(in the rows, 128 means zero)
Each path below is one point turned by a fixed rotation once a step. After each direction that follows a path, write how fast that rotation turns it, in degrees a step (0 if it stays still).
Each turn is a multiple of 5 degrees from 10 to 175, or 0.
Each row of a path follows its step; steps can be skipped.
path 1
step 8: [123 136 118 143 138 139 132 125 122 135 142 132 114 115 133 133 136 129
 139 117 128 124 138 144 136 152 131 136 125 126 137 141 121 120 134 150
 133 121 127 127 127 124 119 127 113 120 125 128 139 130 125 134 115 122
 135 112 140 131 127 117 131 121 141 128]
step 10: [141 138 132 122 126 130 135 103 134 112 140 137 130 138 128 131 108 132
 136 140 120 130 128 127 139 141 123 124 130 127 143 133 136 122 124 129
 126 120 135 134 124 124 134 127 124 112 133 131 114 125 143 143 128 141
 141 109 123 109 131 128 126 124 128 128]
step 12: [117 134 122 115 128 127 135 121 143 119 123 139 133 113 120 126 122 125
 141 125 143 125 119 145 132 145 118 143 115 136 125 144 140 124 117 125
 140 132 122 135 119 129 128 130 138 130 118 122 128 145 129 126 131 125
 141 133 135 128 130 124 142 119 146 121]
step 14: [111 124 133 139 137 140 132 113 143 122 145 134 124 129 105 131 125 114
 133 131 129 129 137 127 138 115 115 133 124 128 134 121 118 114 117 152
 125 122 132 136 134 129 130 113 125 132 140 128 130 143 133 135 130 129
 119 124 117 120 123 126 139 128 135 123]
step 17: [119 130 118 125 139 133 134 120 134 128 138 148 121 120 135 133 118 120
 145 134 134 131 125 141 131 140 113 139 118 130 125 138 130 120 125 137
 129 136 137 134 117 133 133 121 138 128 145 117 120 145 128 126 111 112
 137 115 131 122 132 131 126 126 147 137]
step 18: [128 127 127 122 141 127 127 110 125 117 148 126 139 121 114 117 114 141
 128 130 124 134 116 131 144 127 125 134 131 130 150 141 140 126 124 136
 126 123 137 124 132 127 129 139 114 122 141 130 132 134 118 143 142 133
 140 120 141 126 123 131 121 131 144 129]
step 19: [125 128 131 126 129 141 135 107 135 122 134 130 117 128 107 131 125 122
 143 136 141 129 126 130 143 134 118 130 118 137 132 126 134 120 121 141
 127 115 114 127 136 107 120 123 128 131 119 128 122 133 136 140 129 140
 128 130 115 108 114 117 129 126 118 124]
step 21: [117 133 130 124 126 143 128 127 129 123 139 130 140 112 117 126 123 125
 131 126 133  99 140 133 132 144 131 133 130 137 132 135 124 125 127 140
 136 121 136 131 124 129 124 121 121 106 132 120 139 136 123 132 140 132
 141 117 133 140 134 112 142 125 143 127]
Speeds:
[131 129 128 128 128 127 128 126 125 125 129 129 129 127 131 126 127 127
 125 129 129 128 125 128 129 129 134 128 132 124 127 128 127 133 126 129
 124 124 127 129 129 127 126 129 126 129 128 128 129 128 128 128 126 129
 130 128 131 127 132 128 132 126 130 128] => 140
[129 126 126 127 126 131 129 130 128 129 128 132 127 132 129 124 127 129
 126 132 130 131 128 128 129 127 127 124 127 130 127 129 130 127 125 125
 131 126 128 123 129 129 124 132 130 130 128 126 129 129 127 131 128 127
 128 127 130 129 126 131 130 126 131 130] => 60
[129 128 129 129 129 131 126 128 127 128 133 129 133 127 129 130 127 128
 131 132 128 126 125 127 127 124 126 126 131 129 128 127 124 130 125 127
 130 128 127 128 128 131 130 127 129 127 133 130 127 131 128 128 129 128
 131 123 127 130 129 130 127 129 126 129] => 90
[129 126 129 131 125 127 125 127 130 124 130 128 130 126 127 127 130 124
 125 124 127 128 126 127 131 127 129 129 128 129 129 128 127 128 127 126
 127 133 131 127 130 125 128 127 127 129 128 129 127 127 127 128 133 129
 126 130 129 132 125 135 131 129 130 129] => 160
[131 129 125 128 129 124 128 129 130 126 129 130 128 125 129 130 127 128
 128 132 125 129 127 125 127 125 122 130 126 124 130 131 129 130 129 126
 129 130 128 128 125 131 125 124 128 127 125 128 128 126 126 128 129 128
 129 129 129 127 130 130 129 123 126 127] => 140
path 2
step 0: [139 135 129 135 135 122 139 110 131 131 112 113 146 137 131 115 122 133
 127 136 124 134 121 119 116 118 127 130 139 124 122 138 136 131 117 114
 133 140 124 122 129 129 122 121 130 121 122 112 139 125 143 116 140 119
 105 134 116 120 121 136 131 125 133 130]
step 6: [138 123 123 124 132 134 126 139 131 120 138 125 138 131 123 124 122 136
 111 124 129 142 123 119 127 117 105 121 140 136 130 136 115 124 113 123
 131 131 132 113 118 111 129 112 128 130 111 119 123 124 129 129 130 140
 110 122 114 137 122 135 133 142 134 130]
step 8: [148 146 119 116 140 146 129 122 119 126 134 129 126 129 144 109 133 122
 135 116 129 133 130 122 132 123 121 121 114 141 117 126 121 123 130 136
 135 126 120 114 138 125 130 126 145 118 116 115 129 125 119 133 139 134
 128 125 129 144 127 130 130 140 124 136]
step 11: [147 135 129 136 139 124 128 123 113 124 151 117 135 120 125 122 126 130
 120 128 132 139 129 135 121 116 126 140 150 135 133 138 126 126 113 132
 122 145 125 118 129 117 136 130 122 140 114 123 123 141 127 130 118 127
 114 123 134 136 116 127 123 129 137 142]
step 14: [131 133 123 126 132 142 130 122 137 131 149 109 128 134 134 108 131 125
 138 130 139 134 131 136 136 134 122 129 105 130 135 120 124 125 121 123
 125 134 123 125 130 109 123 135 123 128 135 106 122 129 151 133 127 119
 130 141 145 132 134 132 134 136 133 126]
step 16: [128 132 141 141 136 134 136 113 114 139 135 114 115 130 141 124 124 144
 120 141 126 131 130 134 134 129 133 134 137 143 140 124 132 120 133 119
 133 131 118 125 137 106 143 127 130 135 115 123 122 139 136 122 129 122
 119 138 139 126 115 130 130 117 136 141]
step 18: [122 121 119 135 140 123 151 133 119 140 133 121 117 127 126 117 126 132
 123 120 129 129 135 117 115 127 121 121 124 128 130 134 114 127 129 133
 126 121 139 119 119 113 133 124 118 138 123 110 124 116 126 113 147 124
 121 125 142 120 128 135 128 103 127 138]
step 21: [143 127 142 146 122 138 130 124 127 141 135 127 112 141 132 126 145 146
 128 139 130 128 124 129 136 127 117 121 130 145 131 129 132 119 132 125
 137 122 129 116 140 110 128 133 136 121 108 132 140 119 134 125 145 138
 122 127 125 127 127 139 138 135 135 132]
Speeds:
[130 129 130 129 124 126 128 128 130 131 128 128 129 129 127 130 127 125
 129 127 130 127 129 131 128 128 129 131 125 129 128 127 132 130 130 127
 127 126 127 131 124 126 124 124 125 129 127 128 129 127 133 135 128 126
 127 129 128 129 126 129 126 130 129 127] => 145
[129 129 130 124 130 128 128 130 127 129 129 129 131 128 127 130 128 128
 125 128 124 127 130 130 124 123 126 129 125 129 129 128 131 128 126 131
 127 132 127 128 128 130 127 127 127 128 129 129 126 127 130 124 129 130
 129 130 130 124 124 125 128 124 130 130] => 160
[129 126 125 124 125 131 127 126 128 127 128 128 125 126 129 125 130 124
 127 128 127 131 130 127 125 133 127 124 127 129 130 131 129 127 131 128
 125 125 128 125 130 130 127 126 124 128 128 128 129 131 128 129 130 128
 128 127 129 127 128 126 123 126 130 128] => 70
[130 126 132 129 130 128 129 133 123 128 130 125 126 129 130 127 132 126
 129 125 129 131 128 126 129 129 129 126 128 128 130 125 128 126 128 130
 129 127 129 127 128 125 128 130 129 131 130 131 127 127 129 130 127 125
 127 130 132 128 130 128 128 126 133 129] => 10
path 3
step 3: [111 140 144 138 124 114 127 133 130 142 124 124 140 141 130 119 140 135
 124 124 111 136 121 122 130 119 127 133 135 126 124 122 129 132 121 142
 131 144 139 121 123 135 127 122 118 126 133 136 117 132 118 132 129 120
 148 127 128 119 124 146 113 136 122 131]
step 5: [120 130 122 125 118 137 129 127 130 133 126 150 120 138 122 120 110 123
 131 113 122 151 138 117 123 128 132 125 126 144 114 118 131 125 123 122
 133 121 138 120 149 135 130 119 127 134 134 120 122 140 130 120 129 122
 142 131 134 141 116 130 133 124 123 128]
step 7: [136 143 135 125 124 113 135 138 127 138 125 127 130 137 129 122 136 144
 130 127 132 137 119 127 128 141 118 117 142 137 129 145 138 136 132 127
 149 131 134 135 128 123 125 129 135 123 145 121 106 134 136 134 128 134
 129 122 124 141 112 137 130 129 120 132]
step 10: [128 142 133 134 109 118 121 130 123 131 115 125 132 142 141 120 116 141
 131 117 114 133 112 131 117 122 115 130 133 142 137 131 135 133 120 139
 147 130 137 121 135 125 130 125 143 142 146 134 121 122 123 133 136 127
 127 124 123 128 134 122 122 125 122 134]
step 12: [119 129 139 127 128 121 121 131 125 136 133 144 137 123 132 124 133 145
 116 123 126 145 129 122 129 118 124 130 135 121 118 114 126 135 130 125
 123 127 155 125 130 141 113 115 116 129 139 128 121 135 116 129 127 114
 135 124 139 132 115 142 123 125 124 128]
step 19: [126 136 143 140 116 121 129 139 131 135 110 131 138 142 122 121 133 135
 138 119 123 134 126 124 124 115 116 128 139 142 135 127 135 128 119 136
 127 129 148 125 129 119 112 124 123 136 137 129 110 130 131 129 141 115
 130 125 115 131 116 127 117 131 127 124]
step 21: [128 138 128 129 117 126 131 122 124 138 140 138 118 131 132 113 119 129
 121 117 130 154 128 118 124 129 124 132 136 129 116 129 119 136 121 127
 133 128 141 134 141 153 127 118 121 125 139 136 129 128 120 132 118 116
 136 132 130 136 127 144 130 130 112 139]
step 22: [126 129 118 133 110 120 115 132 113 132 114 125 127 158 134 115 116 129
 132 116 131 143 127 114 128 129 126 136 122 143 121 129 129 140 121 121
 127 116 131 125 127 127 122 122 140 132 123 124 109 130 126 128 128 123
 129 133 123 123 110 135 117 132 125 128]
Speeds:
[127 127 128 127 127 125 127 127 128 129 130 128 127 125 126 129 127 134
 126 130 126 128 125 128 129 131 127 124 128 127 129 128 122 132 127 129
 128 125 127 123 131 127 125 130 130 129 128 127 129 128 127 127 128 130
 125 125 130 128 124 128 130 129 131 128] => 135
[130 132 131 126 130 125 126 130 127 127 129 124 129 131 128 130 128 127
 130 127 129 126 128 132 126 130 126 128 129 129 127 126 129 127 125 129
 126 130 130 126 126 125 129 127 130 130 125 123 131 126 124 130 128 130
 132 126 129 130 129 131 126 130 128 127] => 110
[128 131 127 129 128 132 127 129 129 129 126 128 130 130 128 133 129 128
 126 126 129 128 128 127 132 128 131 129 130 123 127 126 127 127 129 131
 128 124 124 123 131 125 129 127 127 125 126 126 127 131 126 128 128 126
 130 131 126 129 130 128 127 127 127 130] => 125
[125 129 129 128 128 129 127 130 134 129 127 125 130 130 128 128 131 126
 131 129 129 129 127 129 129 130 128 123 127 124 124 130 129 130 131 129
 127 132 131 129 128 125 126 127 128 127 127 131 125 128 129 130 127 130
 126 127 128 126 126 126 124 126 130 131] => 90
[127 127 127 133 127 126 127 125 126 125 125 127 125 128 130 128 130 129
 132 127 126 129 126 127 130 130 128 131 132 127 127 130 129 130 125 130
 126 129 126 132 128 131 129 130 131 126 127 127 131 132 126 127 125 131
 130 128 128 125 127 127 128 129 129 131] => 55
[131 128 128 127 129 127 124 126 129 127 127 127 130 126 132 129 126 133
 129 125 130 129 125 125 129 129 127 128 125 125 130 125 129 127 134 125
 127 127 129 130 126 128 127 126 132 132 130 128 128 127 126 127 128 127
 127 129 131 128 131 128 130 126 127 131] => 25
